Small tables with named rows and columns. After each table, cells are looked up by row and column.

Tenulum:
	Nosolo	Rupubu	Kopale	Furofa
Nupalen	-17.32	93.96	33.49	-21.46
Sifure	-40.39	26.68	14.51	21.56
Borav	-37.52	24.88	9.95	6.17
Zap	-46.87	-68.97	32.55	18.68
Nup	29.74	-16.17	47.29	12.58
Nus	18.00	-1.75	10.33	2.49

What is the Kopale of Sifure in Tenulum?
14.51
What is the Nosolo of Nus in Tenulum?
18.00
What is the Rupubu of Nupalen in Tenulum?
93.96
What is the Nosolo of Sifure in Tenulum?
-40.39
What is the Rupubu of Nup in Tenulum?
-16.17
What is the Kopale of Nupalen in Tenulum?
33.49
What is the Kopale of Borav in Tenulum?
9.95
What is the Kopale of Nup in Tenulum?
47.29
What is the Furofa of Borav in Tenulum?
6.17
What is the Furofa of Nupalen in Tenulum?
-21.46
What is the Nosolo of Borav in Tenulum?
-37.52
What is the Nosolo of Zap in Tenulum?
-46.87
What is the Furofa of Nup in Tenulum?
12.58
What is the Rupubu of Zap in Tenulum?
-68.97
What is the Rupubu of Sifure in Tenulum?
26.68
What is the Kopale of Nus in Tenulum?
10.33
What is the Furofa of Zap in Tenulum?
18.68
What is the Kopale of Zap in Tenulum?
32.55

Table Soza
|  | Razi | Binetu | Niv | Ven | Sek |
|---|---|---|---|---|---|
| Muzefe | -14 | 0 | 20 | -19 | 39 |
| Guz | -14 | 0 | 20 | -19 | 39 |
| Sabipu | -78 | -18 | 12 | -65 | -4 |
| Nam | 82 | 23 | -7 | 70 | 8 |
| Nar | -14 | 0 | 19 | -19 | 38 |
| Vafi | -78 | -18 | 12 | -65 | -4 |
| Bol | 27 | 12 | -8 | 33 | -27 |
| Lodep | 27 | 12 | -8 | 33 | -27 |
| Zelaril | -14 | 0 | 20 | -19 | 39 |

What is the Razi of Bol in Soza? 27
What is the Binetu of Nar in Soza? 0
What is the Niv of Sabipu in Soza? 12
What is the Ven of Zelaril in Soza? -19
What is the Ven of Bol in Soza? 33
What is the Niv of Nam in Soza? -7
What is the Sek of Muzefe in Soza? 39
Row with the largest Binetu: Nam

Table Fala
columns: Ruri, Kuvipus, Pas, Gak, Bot
Ragodem: [82, 83, 83, 83, 82]
Gufemi: [71, 54, 87, 69, 32]
Kiz: [45, 90, 89, 173, 64]
Rofu: [111, 61, 68, 98, 84]
Zugom: [66, 43, 89, 64, 10]
Tig: [45, 88, 88, 173, 65]
Bemi: [30, 92, 91, 210, 57]
Diser: [71, 55, 87, 70, 32]
Gede: [83, 82, 83, 83, 82]

Bot of Bemi: 57
Bot of Kiz: 64
Kuvipus of Kiz: 90
Pas of Diser: 87
Bot of Zugom: 10
Pas of Ragodem: 83
Gak of Gede: 83
Gak of Kiz: 173
Ruri of Rofu: 111
Ruri of Kiz: 45
Ruri of Diser: 71
Kuvipus of Rofu: 61
Kuvipus of Tig: 88
Gak of Gufemi: 69
Pas of Bemi: 91
Kuvipus of Diser: 55
Kuvipus of Ragodem: 83

Pevebo.tsv
	Gavut	Podu	Kilaru	Nopap	Dozale	Sebise	Tuv	Dez	Bomena	Gil
Tuvog	537	582	590	430	429	439	481	502	432	473
Matan	489	256	123	765	761	702	744	645	884	784
Las	483	302	197	718	713	668	681	604	804	712
Fem	499	293	180	724	722	671	725	636	835	761
Ket	540	399	318	614	614	579	687	631	715	707
Gasugot	535	297	150	723	719	659	785	690	878	820
Lapup	563	346	206	672	669	614	783	700	834	812

Podu of Las = 302
Bomena of Lapup = 834
Podu of Matan = 256
Kilaru of Gasugot = 150
Tuv of Lapup = 783
Sebise of Gasugot = 659
Kilaru of Ket = 318
Bomena of Matan = 884
Dozale of Gasugot = 719
Tuv of Las = 681

Zago =
,Zuf,Suzeg,Zitu,Mise,Mif,Roka,Bog
Sisizip,-76,38,21,46,-77,78,1
Tobi,-29,-83,-72,-74,-36,-54,36
Ninam,71,21,34,-63,-21,-92,23
Ret,-3,-98,-92,-7,42,-70,-40

Zuf of Ninam = 71
Zuf of Tobi = -29
Mise of Sisizip = 46
Zuf of Sisizip = -76
Zitu of Ret = -92
Roka of Tobi = -54
Mise of Ret = -7
Mif of Ret = 42
Roka of Ret = -70
Zuf of Ret = -3
Zitu of Sisizip = 21
Bog of Sisizip = 1
Suzeg of Tobi = -83
Mif of Sisizip = -77
Which row has the largest Mise? Sisizip

Faroke =
,Ful,Fuboge,Dakodol,Suz,Raket,Mir
Fid,208,90,91,99,120,89
Sez,140,55,85,48,71,148
Ganopi,42,99,52,119,142,86
Dus,183,74,93,72,72,163
Ran,174,62,97,59,129,86
Vatek,214,99,118,96,142,141
Betumur,116,113,37,146,86,177
Sato,14,128,114,128,177,104
Las,104,152,112,162,158,202
Lizez,140,52,103,39,105,116

Suz of Vatek = 96
Dakodol of Fid = 91
Mir of Sato = 104
Raket of Sato = 177
Raket of Ran = 129
Fuboge of Betumur = 113
Fuboge of Fid = 90
Dakodol of Sato = 114
Suz of Sato = 128
Raket of Lizez = 105
Dakodol of Las = 112
Fuboge of Ran = 62
Fuboge of Ganopi = 99
Ful of Fid = 208
Suz of Betumur = 146
Ful of Sez = 140
Dakodol of Vatek = 118
Fuboge of Las = 152
Dakodol of Dus = 93
Suz of Fid = 99
Which row has the largest Mir? Las

Lol
fields: Kanu, Mege, Dur, Vev
Zufera: [13.81, -2.22, 27.52, 17.08]
Vakolur: [-7.95, -20.21, 31.88, 4.48]
Muvido: [27.23, -1.82, 36.21, -8.02]
Pebom: [41.53, -2.84, 42.90, -27.36]
Bar: [-1.82, -11.03, 43.64, -29.48]
Lufen: [72.43, -24.58, 54.46, -60.76]
Daz: [41.45, 10.29, 56.38, -66.28]

Bar, Dur => 43.64
Lufen, Dur => 54.46
Bar, Kanu => -1.82
Zufera, Kanu => 13.81
Muvido, Dur => 36.21
Zufera, Dur => 27.52
Daz, Kanu => 41.45
Bar, Vev => -29.48
Bar, Mege => -11.03
Vakolur, Vev => 4.48
Zufera, Vev => 17.08
Lufen, Vev => -60.76
Which row has the largest Kanu? Lufen

Siladaz =
,Tor,Vubo,Zivigu,Luk,Basi,Lav
Zaku,117,120,116,32,18,117
Vuro,122,121,124,157,45,121
Gar,122,121,124,157,45,121
Mak,122,121,124,157,45,121
Leduvo,116,120,116,30,17,117
Tavisa,117,120,116,32,18,117
Zubog,121,123,119,82,197,123
Ler,116,120,115,27,7,117
Let,117,120,116,31,18,117
Lizelu,122,121,124,157,45,121

What is the Vubo of Ler in Siladaz? 120
What is the Lav of Gar in Siladaz? 121
What is the Zivigu of Leduvo in Siladaz? 116
What is the Tor of Mak in Siladaz? 122
What is the Basi of Mak in Siladaz? 45
What is the Luk of Zaku in Siladaz? 32
What is the Zivigu of Ler in Siladaz? 115
What is the Zivigu of Vuro in Siladaz? 124
What is the Tor of Zaku in Siladaz? 117
What is the Zivigu of Zaku in Siladaz? 116
Row with the largest Lav: Zubog

Feres =
cols = Rem, Tof, Gipum, Folez
Dimazu: [4.3, 3.7, 3.8, 0.2]
Rup: [-1.7, 4.9, -4.5, -3.4]
Fusi: [3.5, -6.3, -2.6, -3.6]
Pifikiz: [4.1, -6.2, 3.9, 1.5]
Basuzi: [2.1, -0.5, 5.5, -1.8]
Gozog: [-2.7, 1.4, -0.5, -1.3]
Kulobi: [-0.2, 2.3, -1.3, -3.5]
Ped: [5.7, 1.9, -3.4, -6.4]
Sol: [1.2, -6.3, -0.3, -1.9]
Venoz: [-3.9, -3.4, -0.5, 2.4]
Dobam: [3.2, 1.7, -4.1, 3.3]
Popupu: [-2.1, 5.0, -5.2, -3.2]
Sanel: [-5.0, 0.9, 2.6, -3.2]
Voze: [5.5, 1.0, 1.4, 5.3]

Tof of Rup is 4.9
Rem of Dobam is 3.2
Gipum of Fusi is -2.6
Gipum of Popupu is -5.2
Rem of Sol is 1.2
Gipum of Dobam is -4.1
Rem of Sanel is -5.0
Folez of Pifikiz is 1.5
Tof of Kulobi is 2.3
Tof of Fusi is -6.3
Rem of Popupu is -2.1
Rem of Rup is -1.7
Folez of Venoz is 2.4
Gipum of Pifikiz is 3.9

Ber.tsv
	Des	Rutupe	Fud	Zazoge
Zot	-11	-18	-42	8
Zimon	-16	-8	-48	8
Kuzeg	-13	-4	23	-5
Sop	-14	-39	-67	15
Zulesa	-12	50	-3	-7
Benoka	-17	15	51	-12
Muz	-21	1	-51	8
Fumob	-9	-6	-47	7
Fevar	-45	6	47	-8

What is the Fud of Muz in Ber? -51
What is the Zazoge of Kuzeg in Ber? -5
What is the Fud of Zimon in Ber? -48
What is the Rutupe of Zimon in Ber? -8
What is the Rutupe of Benoka in Ber? 15
What is the Des of Fevar in Ber? -45
What is the Fud of Kuzeg in Ber? 23
What is the Rutupe of Sop in Ber? -39
What is the Rutupe of Zot in Ber? -18
What is the Zazoge of Benoka in Ber? -12
What is the Des of Muz in Ber? -21
What is the Zazoge of Sop in Ber? 15
What is the Fud of Zot in Ber? -42
What is the Zazoge of Fevar in Ber? -8
What is the Des of Sop in Ber? -14
What is the Zazoge of Zimon in Ber? 8
What is the Fud of Sop in Ber? -67
What is the Des of Benoka in Ber? -17
What is the Des of Fumob in Ber? -9
Row with the largest Des: Fumob

Vanede =
	Gepifak	Teme	Riv	Feval	Venalib	Fisu	Kesabiv	Lesuter
Los	76	77	73	206	75	74	73	206
Sokalep	57	202	196	98	58	56	197	98
Ratekon	229	88	97	13	228	231	97	13
Mal	197	122	130	30	197	199	130	30
Pubota	212	35	42	24	212	214	42	23
Tuf	199	70	73	70	199	201	73	70
Fis	232	141	150	12	232	234	150	11
Gemarot	220	166	172	21	221	223	173	21

Tuf, Fisu: 201
Sokalep, Kesabiv: 197
Mal, Lesuter: 30
Gemarot, Feval: 21
Sokalep, Lesuter: 98
Ratekon, Gepifak: 229
Tuf, Venalib: 199
Tuf, Kesabiv: 73

Perol =
	Kez	Mov
Botimok	93440	84387
Zev	27979	11735
Moleg	97492	86519
Pilome	93451	84504
Dokofar	74460	93369
Getoz	28280	11989
Viki	28321	12351
Semagi	93415	84504
Ret	74457	93488
Rimali	28484	12555
Tonisa	28208	12128
Zis	9956	16144
Veni	93463	84359

Kez of Pilome: 93451
Kez of Getoz: 28280
Mov of Zis: 16144
Kez of Veni: 93463
Kez of Viki: 28321
Mov of Botimok: 84387
Kez of Zev: 27979
Kez of Rimali: 28484
Kez of Botimok: 93440
Mov of Dokofar: 93369
Kez of Tonisa: 28208
Mov of Ret: 93488

